One turn moves every row onto another: examples first, then more rows asked
Gek: [ -6  -7  -6   0   9 -14  26  10  -7  13   3  -9   0 -24  -5  -2  -9  -5
   4]
pelap: [ -4 -17  -4   1  -4   1  22  -6   2  13 -11  13   8 -14   1  -2  -3  -5
   7]
tevug: [ -2 -19 -12 -15  -6  -8  20   4   6   4   0   6  12  -2  -3  -3  -2  -2
  14]
rebes: [ -6  -9   1 -11 -14  -2  30   8   3  10   2  14  14 -23   0  -6 -11  -2
   4]
kor: [ -3  -7  -4  -1 -11 -24  10  -1   6  18   5   0   5  -7   9   1 -14   8
   1]
nedep: [-10 -15   2  -8 -13 -21  11   2   4  24  -3  -1   6  -8  10   2 -15   0
   6]
gaka: [ -1 -20 -12 -15  -6  -8  20   5   7   4   0   6  11  -2  -2  -4  -2  -1
  14]
nik: [ -5 -12  -1  -1  -9 -25  10   4   8  19   0   1   3 -10  10  -3 -14   8
   3]
Gor: [ -7  -9  -3  -7 -12 -22   9   1   2  21  -1  -1   9  -5   7   5 -14   5
   3]
zibe: [ -1  -4  -9  -3  -5 -12  16  11  -4  -4  12  10   2  -6   2 -11  -5  -4
  -1]
keb: [ -8  -9  -3  -8 -15 -21  11  -2   2  22   2  -1   8  -5   8   6 -14   1
   4]
mumo: [ -2 -14  -7   1  -5   2  22  -9   0  13  -8  13   9 -12   0   1  -3  -4
   5]
Vimu: [ -3  -7  -7  -3  -2 -14  15  16  -2  -4   7  11   1  -8   3 -14  -5   0
   0]
Mup: [ -1 -12  -9   1  -3   0  20  -8   0  11  -9  13  11 -11  -1   1  -3   1
   3]
dilog: [ -6 -10   0 -10 -10  -4  28  12   4  10  -2  15  14 -25   0  -7 -11   4
   3]
lal: [ -1 -14  -7   1   0  -1  19  -4   1  11 -12  13  10 -13   0   0  -3   3
   4]
Sopa: [ -5  -5  -7   0   8 -13  26   7  -8  13   6  -9   0 -23  -5   0 -10  -6
   3]
viri: [ -3  -3  -6 -10 -12  -3  27   7   1   8   4  14  18 -21  -3  -2 -10   6
  -1]
sila: [ -6  -6  -6   0   7 -12  27   7  -8  13   7  -9  -1 -23  -5  -1 -10  -8
   4]
rol: [ -3  -7  -4 -10  -9  -5  26  11   3   8  -1  15  16 -23  -1  -5 -10   9
   1]
Fopo: [ -7  -7  -5   0   8 -13  27   9  -8  14   4  -9  -1 -24  -4  -2 -10  -7
   4]
taf: [ -1 -20 -11 -15  -7  -8  20   4   7   4   0   6  11  -2  -2  -4  -2  -3
  14]
veben: [ -4  -7  -6  -3  -8 -10  18   9  -3  -2  14  10   0  -7   3 -12  -5 -11
   2]
robaz: [ -3 -17  -5   0  -1   0  20  -3   2  12 -14  13   8 -14   1  -3  -3   0
   6]
vibeg: [ -2 -20 -12 -16  -6  -8  20   5   7   4  -1   6  11  -2  -3  -4  -2  -2
  15]
bapu: [ -6  -3  -4   1   7 -14  22  12  -6   8   7 -10   6 -22  -5  -1 -15  -5
   2]
Dodu: [ -6  -6  -3   1   8 -15  23  14  -5   9   5 -11   5 -23  -4  -2 -15  -6
   3]
pizoz: [-10 -12   0  -8 -16 -20  12  -1   3  23   1  -1   7  -7   9   3 -14  -3
   6]
Vavol: [ -9 -12  -1  -8 -11 -23  10   3   4  22  -4  -1   7  -7   9   3 -14   5
   4]
Lup: [ -7 -15   3  -2 -12 -23  13   3   9  21   2   0   1 -11  12  -5 -14   1
   6]
busi: [ -7  -7  -2   1   6 -13  24  13  -5   9   6 -11   4 -23  -4  -3 -15  -9
   4]
larit: [ -6  -3  -4   1   5 -13  24  10  -6   9   9 -11   6 -22  -5  -1 -15  -8
   3]
Bori: [ -7  -5  -3   1   5 -13  25  11  -6  10   8 -11   5 -23  -4  -2 -15 -10
   4]
Folor: [ -4  -5  -3 -10 -16  -1  29   5   2  10   6  14  16 -21  -2  -4 -10   0
   2]
Nofer: [ -5 -12  -2  -3  -3 -14  17  17  -1  -1   5  11  -1 -10   5 -17  -6  -5
   3]
kilu: [ -7 -12   2  -1 -16 -20  14  -3   7  21   7   0   2  -9  11  -2 -14  -4
   5]
Notaz: [ -2 -20 -12 -16  -7  -8  20   5   7   5  -1   6  11  -2  -2  -4  -2  -3
  15]
Voru: [ -5  -6  -7   0   9 -14  26   9  -8  13   4  -9   0 -24  -5  -1  -9  -4
   3]
labaz: [ -6 -12  -1  -3  -7 -11  19  13  -1  -1  10  10  -1  -9   5 -15  -6 -12
   4]
Sipa: [ -3  -7  -3  -1 -15 -21  12  -5   6  20  10  -1   5  -7   9   1 -13   0
   3]

Notaz moves to vibeg
Sipa moves to kilu
nedep moves to Vavol
Now find these:
rebes moves to dilog
labaz moves to Nofer
lal moves to Mup
Dodu moves to bapu
Voru moves to Sopa

One turn moves every row onto another: examples first, then more rows asked
gib: [ -1   4   0   0  -6   8  -2   2  -6   0   4   9   5  -2  -4   6 -11   2
 -29   5   3  -4  -7  -3  -5   3   3 -12   4  -1   2  11  -7   4  -1 -10
   5 -10  -5  -5   7   2  -7   8 -12  -1  -5]
Dusiv: [ -6   1  -4  -5  13  -3   4   7  -9   2  -1  -3  12  -1  -2  -2  -2   7
   6  -8   1   0 -11   7  -3  -4  -1   9 -17  -5   2  -1   3   8  -6  -1
   3   6  -4   1  10   6  11  -2   3   0  -1]
Dup: [ -4 -10  -5  -5   8   1   0   2  -5  -2   1   4  14  -3  -3  -1  -7   6
   0  -9   7   3 -19   0  -1  -1   2  14 -19  -4   1  -5   2  -2  -2  -2
   4   3  -3   1  10   3   7  -2  -8   4  -4]
vil: [  7 -15  -9   1  -4  -1  -6   2   3  -6   2  -9   2   9  -9   9  -5   7
   6   0  -6   3  -6 -12  -5  -9   2   6   3   6   5   1   1  -4  -7  10
 -10  16   6  -6  15   4  -2   2  -2  -2  -1]
nuput: [ -4   3   0   1  -4   8  -7   1  -1 -10   3  -5  -3   8   9  -5 -11   3
 -22  -4  14  -1  11 -16  -7  -4   8  -7   4   7  13   7  -1  -1  -1   0
   3   1  -6  -3   6  -4  -5  -5  -4  -6  -4]
dusis: [  4 -12 -10   5  -2  -1  -4   6  -7  -7   7  -9  -4   3  -1   8  -6   6
   7  -7 -11   1  -8  -9 -12  -4   3   9  -1  12   5   4  -2   2  -5  10
   0  16   6  -3  11   6   0  10   2  -4  -5]
giz: [ -3   9   2   5  -5   7   1   4  -1   7   2   2   9   1  -6   3  -9   0
 -24  -4   4   3   1  -4  -1   6   6 -14   9   5   7  12  -1   5  -9 -12
   4 -10  -4  -6   7   2   2   4  -2   3  -2]
tasip: [ -1   0  -3 -11   1   6 -11  -3  -3   0   1  -4  -4   3   4   3  -8   4
 -17   4  19  -4  16  -7  -5  -1   8  -9  -5   4   1  15  -1   1   2   4
   5  -1  -6   1   5  -2  -8   0 -10  -4  -7]
repa: [ -3  -1   2  -9   9   7   4  -7 -15  -8   2   2  -1  -6  -3   7  -4   7
 -11   5 -15  -2   2  -6   4  -2 -13  12  13  -9   4   8   3   4 -11   1
   0  -7  -2   5   4  -6  -6   9   0   4 -10]
dipab: [ 10 -23   1   1  -8 -13   3  -6  -5  -1   6  12   5  11  -7   0  -9   6
  -1  -5  -7  13   7  -9  -1   1   1  -4 -12  -3  -2   2   6  -9  -7   2
   4  -5   2   6   4  -3  -3   0  -3  -3  -7]
Lep: [  2  10   0  -2  -2   4   1   3  -4   7   2   6   5  -3  -4   7  -7   1
 -27   0   0  -2   0  -3  -4   7   4 -12   3   3   2  12  -6  12  -7  -9
   9 -10  -5  -6   6   4  -3   8  -7   1  -3]
Mon: [  7  -8   1 -13   7   9   4  -7 -12   6   2   4   1  -5  -6   1  -2   7
 -10   3  -4   0  -5  -4   6   2  -6  12   3  -6  -4  16   5  10 -15   3
   1  -9  -3   8   8  -6  -9  13  -1   6  -9]
vibor: [  0  -9   5  -4   2  17   5  -4  -9   1   3  -1   6   0  -4  -2  -9   8
  -9   5  -2   4  -6  -5   8  -6  -7   8  12  -7   1  13  12  -1 -15   0
 -10  -9  -4   7  13 -12  -5   8   4   3  -8]
sim: [ 10 -20 -11   2  -5   4  -5   2  -2   1   5  -9   2   3  -4  13 -10   7
   5  -6  -3   7  -4  -3  -6  -3   3   7  -3  11  -1   5   6  -1  -6  13
  -3  14   5  -1  10   1   1   6  -2  -6  -6]
Ger: [ -3 -20   1   4  -4 -10   0  -3 -17  -6  10   7  -1   7  -5  -4  -8   5
   7  -2  -7   9   5  -6  -5  -2   1  -7 -11  -4  -1  10   2 -11   0  -3
   4  -3   2  10   4   1   0  12   2  -1 -12]
Zopi: [-11  -7  -5  -5  10   2  -2   3 -12  -7   0   0  12  -3  -4   4  -6   7
   5  -2   3  -1 -12   8  -1  -9  -3   7 -13 -11   3  -4   3  -5   2  -4
  -4   5  -4   4  10   2  10  -4  -5  -2  -6]
bepif: [ -6  10   3   0   0   6  -1   2  -5   3   2   0   9  -1  -7   6 -10   3
 -21   6   3   1   5   3   1   1   3 -19  10  -2   4  13  -2   2  -6 -13
   0  -9  -5  -5   7   3   1   5  -3   0  -4]
voze: [  4 -18 -11  -3   2  -2  -9  -3  -3  -4   5 -10  -1  -1  -9  12  -7   6
  10   3  -5   1  -5  -6  -4  -6   4   7  -3   6  -1   9  -2  -4  -3   8
  -3  15   6  -2  11   9  -4  12  -3   3  -7]
supar: [ -6   8   2   1  -2   5  -1   0  -6  -6   3   2   7  -2  -4   8 -13   2
 -28   7  -3  -2   2  -4  -3  -1   1 -14  10  -1   8   7  -7   1  -3 -12
   3  -9  -5  -8   5   4  -4   4  -7   0  -5]
dafu: [  4 -11 -12  -3   0  -4  -7   1  -1  -1   2  -6  -5   2 -10  18   0   5
  11  -7 -11   2   3  -5  -5  -3   0   5   2   7   5   2   1  -2  -7  12
  -3  15   4   1  11   4   4   2  -2  -3  -4]
Gez: [  7 -11   2   5  -7 -14   8   5 -14  -7   7   8   0  15   3  -4  -4   8
   1  -1 -17   3   4  -5 -12  -3  -4  -6 -11  -4   2   2   3   1  -5   4
   3   0   1   5   5  -1  -4   3   6 -12  -5]
ded: [ -6   8  -1  -7   8   1 -10  -2  -5  -4   2  -9  -6   0   5   1  -7   3
 -13   0   9  -2  22  -8  -3  -2   8  -9   0   6   7  15  -3   3  -1   1
   8   1  -5   0   2   1  -4   2  -2  -2  -7]
naguz: [  1 -11   1  -1  -2 -18   1   0  -9  -2   5  10  -3  13 -12  -5   4   4
  11  -1 -11   3   6  -9  -5  -3  -1 -10  -9  -9   2   6   1  -2  -6  -1
   0   0   2   8   9   2  -1   4   4  -1  -3]
Nenus: [ -2   9  -1  -5   3   0  -7   0   1  -6   2  -5  -6   5   5  -3  -3   2
 -19  -5   8  -3  15 -17  -7   1   9  -4   1   6  12   7  -5   6  -3   2
  10   0  -6  -3   4   2  -6  -2  -5  -1  -2]
Zibad: [ -1   2   4  -1   6   7   8  -2  -8  -2   3   1  -1  -1  -4  -4  -1   5
 -10  -6 -13   4  -4 -12   3   3  -8  14  14  -3   9   7   6   8 -19   0
   2  -7  -3   4   7  -6  -2   7   7   9  -5]
davol: [  2  -8   4  -2  -2  13   5  -3  -8  -7   4   6   1   3  -3  -4  -5   5
 -18  -1  -8  -1 -16 -15   0  -1  -9  15  10  -6   6   6   4   4 -13   1
  -3  -8  -4   4  11 -11 -10   6  -3   3  -5]
Kiti: [ -1  -2   0  -4  -2   9  -8   0   2   1   2  -7  -1   7   4  -8 -10   4
 -17   0  22   1   9 -14  -3  -2  13  -9  -1   7   5  15   1   1  -2   1
   0  -1  -6  -1  10  -3  -7   1  -4  -2  -3]
potub: [  7 -17   4   4  -3 -15   6  -1  -6  -9   6   2   9  16  -2 -11 -12   8
   1   4 -11  11   4 -13  -3  -6   2  -6  -9  -4   0   4   3  -6 -10  -2
   1   1   3  -2   7   4  -7   5   8   0  -5]
Nif: [ -2  -4  -5  -6  11  -4   3   5  -8 -11  -1   1  15   0   3   2  -6   8
  -4  -3  -5  -2 -15   2  -5  -6  -3  13 -17  -8   4 -10  -1   3  -3   1
   3   7  -3  -4   6   6   3  -5  -5  -2  -1]
Tif: [ -6  -5  -3   0  10   1   4   3  -4  -7   0  -4  20  -1   0   0 -12   8
   1  -7   1   8  -9   2   2  -5  -1  11 -11  -3   6  -8   6  -4  -6  -2
   0   5  -2  -3   7   4  11  -7   2   2  -3]

naguz moves to Gez
vil moves to sim
davol moves to vibor
Now find these:
bepif moves to Lep
Tif moves to Dup
tasip moves to ded

